128 stands for zero in the data rows.
Here are some points, each followed by its number:
[129 128 131 134 125 161 171 189 177 185 161 112 152  59 156 128  51 158
 107 164  91] 0
[147 119  94 146 125 162 127 107 162 130 161 209 178 141  97 157 109 124
 155 100  75] 1
[148 176 120 164 126  88 149 181 148 163 111 153 148 136 109 165 102 187
  80 161 107] 2
[139 129 123  92  97 164 111  87  92  92 125 134 142 150 100 115 144  99
 159  96 115] 3
[ 81  70 144 158 146 104  96  79 130 112 167 120 154 123 164 114 176 119
 134 126 157] 4
[139 138 118  86 116 135 109 117 115 120 141  89  56 202 144 129 162 150
 141 138 172] 5
[175 154 117  42 115 158 140  79 110 113  96 119  79 197 102  90 154 134
 139  97 149] 6
[ 93  77 137 115 154  76 148 155 143 174 101 113 119 114 155 163 123 149
 117 147 149] 7
[106 112  79  78 129 189 149  91 139 113 174 106 108 103 174  74 139  88
 143  65 200] 8
[112  98 128 112  93 158 102  87  90  80 129 128 152 121 116  91 191 101
 155  56 146] 9
[ 97  70 126 130 151 144 187 156 194 190 155 102 119  21 196 132  51 110
 101 171 138] 10
[177 146 170 171 115 114 121 176 152 195 148 109 124 107 135 155  70 132
 135 201 103] 11
[168 158 160 163 118  98 112 109 111  80  76 160 149 181  79 133 166 168
 121 136 126] 12
[118 116 111 147 131 113 116 158 134 126 135 110 133 116 151 131 137 131
 116 116 126] 13
[140  90 124 117 117 158 105 116 150 138 165 109 142 104 156 134 133 143
 118 135 111] 14
[116 115  70  96 102 153 100  78  83  83 141 157 167 142 110 131 192  96
 133  73 112] 15
[ 98  93 152 122  71 167 144 159 185  93  99  95  94  56 202  54  97  90
 125 115  81] 16
[121 147  84 118 143 145 101 179 145 184 147 100 100  85 139 192  26 106
 118 155  90] 17
[179 158 144 142  96 166 138 202 152 151 108 124 155  75 121 105  88 148
 119 139 109] 18
[162 135 137 125 124 144  92 103 106 117 112 145 148 153 114 138 139 143
 134 148 117] 19
[175 226 109 133 111 129 123 137  83 116 108 123  82 203  99 128 136 178
 113 138 148] 20
[139 131 153 135 138 117 114 161 136 155 117 121 114 127 137 147 110 155
 137 159 123] 21
[176 182 157 110 134 105 134 190 154 131  66 153 126 157  92 139  80 163
 110 169  85] 22
[156  63 172 141  54 113 135 141 129 148 147  79 116 106 124 132 175 108
 135 146 143] 23
[146 171 132 184 115 118 169 191 149 168 155 120 142 108 157 154  70 155
  88 183 100] 24
[120 100 118 107 145 129 138  99 120 123 108 138 109 109 125 137 139 110
 120 124 148] 25
[162 216 120 187  81 153 105 221  86 119 102 134 165 124  96 139 131 130
 119 109 117] 26
[ 80  81 113 141  99 190 113 103 127 111 206 117 171  53 144 104 135  84
 142  81 148] 27
[171 185 132 124 121 113 122 195 120 145 100 137 120 167  72 167  78 176
 132 162  85] 28
[122 114 122 125 141 145 128 179 148 172 147 104 139  87 168 143 100  99
 108 134 135] 29
New points follow, each followed by the numbers of its three nearest points above, looking only along the 3 directions in which the numbered points spread most, nearest first.
[117  67 108 110 116 169 126 128 127 127 162  85 153  68 176 105 127  77
 121 107 149] 16 27 4
[168 147 130 159 146 121 145 152 167 150 130 192 155 113 105 164 103 114
 149 107 105] 18 1 26
[103 123 115 138 185  75 145  91 121 112  77 165 137 163  99 141 155 166
 102 125 120] 19 12 25
[131  32 123 125  74 135 138  98 108 147 146 119 125 104 125 100 182  95
 120 131 125] 4 25 8
[128 155 150 136 141 108 126 130 106 107 103 153 141 151  83 132 155 143
 141 115 139] 19 12 3
[132 174 132 167 131 118 132 201 127 154 134 121 138 131 133 172 101 150
 124 163 115] 2 11 18
[125 183 113  91 110 135 146  68  91  63 136 129  86 222  92  85 195 159
 141  99 156] 6 5 3
[103 115 161 146 167  62 172 153 145 134  96 126 127 125 111 127 131 162
 121 125 148] 21 7 13
[114 157 130 159 176  77 101  91 103 110 113 141 123 201 115 147 157 137
 140 137 130] 19 12 20
[110  80 107 139 127 140 110  98 148 151 169 104 122  85 160 117  99  85
 137 128 125] 16 14 23
[117 165 138 189 209  16 130 117  78 132  54 143 118 205 102 192 170 184
  95 151 158] 20 12 22
[123  70 141  85  89 173 111 111 120 126 143 108 125  97 136  94 116 100
 146 104 126] 4 14 23
[167 227 108  71 114 120 133 150 110 142  91 123  61 200  88 140 110 161
 137 135 160] 20 12 22
[139 170 114 110 137 103 160 218 171 195 153  95  52 133 157 182  66 152
  83 151 148] 11 7 17
[ 94  93 118 126 144 137 156 126 164 151 130 140 150  93 125 124 114 130
 108 128 143] 14 13 29
[158 168 127 126 117 135 138 188 141 134 104 150 143 111  77 130  67 164
 139 151  98] 2 18 22
[ 66  30 113 133 165 150 141 120 172 145 173  89 122  43 211 125 109  99
 117 126 152] 16 10 29
[150 170 173 148 130  95 138 128  79 119  93 138 138 184  71 168 139 185
 134 157 130] 20 12 28
[130 123 109 114 109 167 101 129 135 144 136 116 134 112 130 144  76  96
 146 132  92] 13 14 23
[150 168 112 120 133 130 163 196 150 172 160  60  69 119 171 167  78 145
  98 146 169] 7 21 11
[103 145  93 146 129 138 142 168 129 142 150 129 136  99 181 169 107 127
  84 119 108] 29 13 14
[147 143  76  69 114 176 153 138 164 136 172 116  65  99 176 109  84 126
 134 128 149] 23 7 14
[ 87 126 120 129 155 108 101  61  87 126 133 131 108 157 116 178 107  89
 164 126 138] 25 23 19
[105  92 101  66 136 158 162 157 153 126 104 147 136  92 150  94 120 125
 107  81 101] 14 23 13
[103  92 156 135 106 175 137  60 119  58 156 139 188 131 108  59 215 124
 155  93 142] 9 15 3
[144 148 155  97  79 165  61  58  60  34  93 178 163 198  58  80 217 111
 181  86 139] 15 3 9
[132  85 120 127  97 181 122  70 128  90 139 145 165  92 139  84 181 109
 134  95 127] 9 15 4
[117  97 170 121 137 124 141  80  96  80  94 158 154 160 107  89 215 138
 135 108 145] 3 6 15
[152 149 116 108 117 148 112 153 139 167 153 136 132 110 138 146  57  93
 108 155  91] 18 17 29
[133 133 132 159 134 125 126 183 140 178 144 109 138  79 146 158  80 124
 116 167 119] 17 0 11
[153 181 154 128 168  57 125 142  94 142  59 155 120 226  76 179 134 183
 121 169 113] 20 28 22
[132 157  72  82  80 179 158 101 125 100 154 114  98 115 136  76 150 124
 113  80 165] 4 25 3
[120 140 106 130 138 110 129 155 132 162 127 123 130 122 158 169  98 112
  97 131 109] 21 13 29
[136 155 164 149 114 114 117 113 147  78  43 162 108 150  96  97 132 154
 121 147  69] 19 12 20
[185 154 133 123 107  70 147 129  99 137  52 180 138 183  24 133 154 187
 104 179  91] 20 12 28
[107 122  96 125 122 141 109 100 107  92 132 140 134 140 135 100 168 118
 108 102 110] 3 25 9
[ 72  84  94 117 125 162 117  59  83  78 155 142 183 111 127 107 201  85
 147  46 135] 9 15 3
[139 187 103  70 111 167 129 156 107 133 163 106  64 138 141 151 114 131
 137 105 170] 25 23 13
[112 125 175 205  95 116 112 190 165 120 138 102 112 128 192 113  97 146
 119 159  82] 17 29 18
[ 77 123 187 130 124  86 110  72 114  42  49 151  93 211  99  72 166 131
 179 115  93] 6 3 5
[111 130 109 185 185  84  91 140 141 142 142 160 151 190 107 189 117  91
 149  97 123] 19 13 21
[112 100  93 119 145 157 157 196 202 211 221  27  45  68 240 180  36 134
 106 173 175] 10 7 0
[150  86 143 106 107 120 143 117 143 173 104 141 120 104 112 142 141 100
 115 148 115] 13 23 14
[122  93 107 133  93 169  87  70  98  75 159 127 163 105 156  76 164  72
 153  99 113] 9 15 27
[166  93 148 130  77 110 156 178 142 197 124 108 130  80 132 152 119 130
 112 170  95] 17 11 29
[114 104 114 127 156  92  93  51 102 109 101 136 110 174  94 119 152 118
 147 121 126] 6 3 5
[145 152 105  91 148 129 130 152 132 157 142 103  59 132 157 141  90 128
 141 132 175] 7 21 23
[111 151 130 190 179  78 115 136 114 146 157 123 158 155 109 175 111 156
 112 164 130] 21 2 18
[108 122 117 158 155 108 122 110  99 131 122 130 139 160 124 155 160 136
 116 132 142] 19 25 13
[151 172 140 137 151  88 127 205 105 173  76 136 126 151 123 191 123 171
  91 137 133] 22 28 2
[179 208 142 160 120  98 144 156 122 115  84 178 149 184  86 151 119 190
 104 176  84] 28 22 2
[ 97  37 115 122 139 159 152 119 163 167 162 110 142  44 177 121 106 102
 127 103 171] 16 29 14
[ 66 107 165 125 113 111 169 135 166  83  64 153 109 107 133  89 159 120
 160  98 100] 25 23 14
[160 148 134 175  94 119 121 178 115 139 159 112 161 130 157 147 130 156
 113 134 112] 18 21 13
[125 101  99 135  89 180 114 141 122 142 172 111 134  67 166 121 106  85
 120 119 121] 16 14 29
[ 57  36 126 103 166 157 116  69 145 132 178  92 114  94 179 112 131  45
 171 110 154] 8 4 27
[138  91 205 108 162 104 136 110 163 139  86  98  97 124 129 111  75 123
 163 194 131] 7 21 23
[139 161 150 154 166  65 121 154 121 163  98 135 118 190  87 215  77 186
 134 198 116] 22 28 2
[130  85 125 134 108 165 104  94 139 116 175  98 144 106 166 107 157 102
 124 126 120] 4 14 23
[157 137 169 106 139 113 115  87 107 111  76 141 117 202 106 123 164 132
 148 158 115] 6 20 12
[124 131 139  93 154 103 135  63 103  81  75 181 145 185  74  93 188 134
 134 104 117] 6 3 12
[118  54 140 109 109 178 114  75 126 119 149 105 134  72 170 100 157  95
 130 106 158] 8 4 27
[ 46  31 151  91 103 154 106  65 163  56 134 127 105 108 180  71 141  85
 182  84 118] 8 4 27
[185 173 130 139  97 121  87 114  94 113  80 160 145 187  71 123 143 140
 145 138 108] 12 20 19
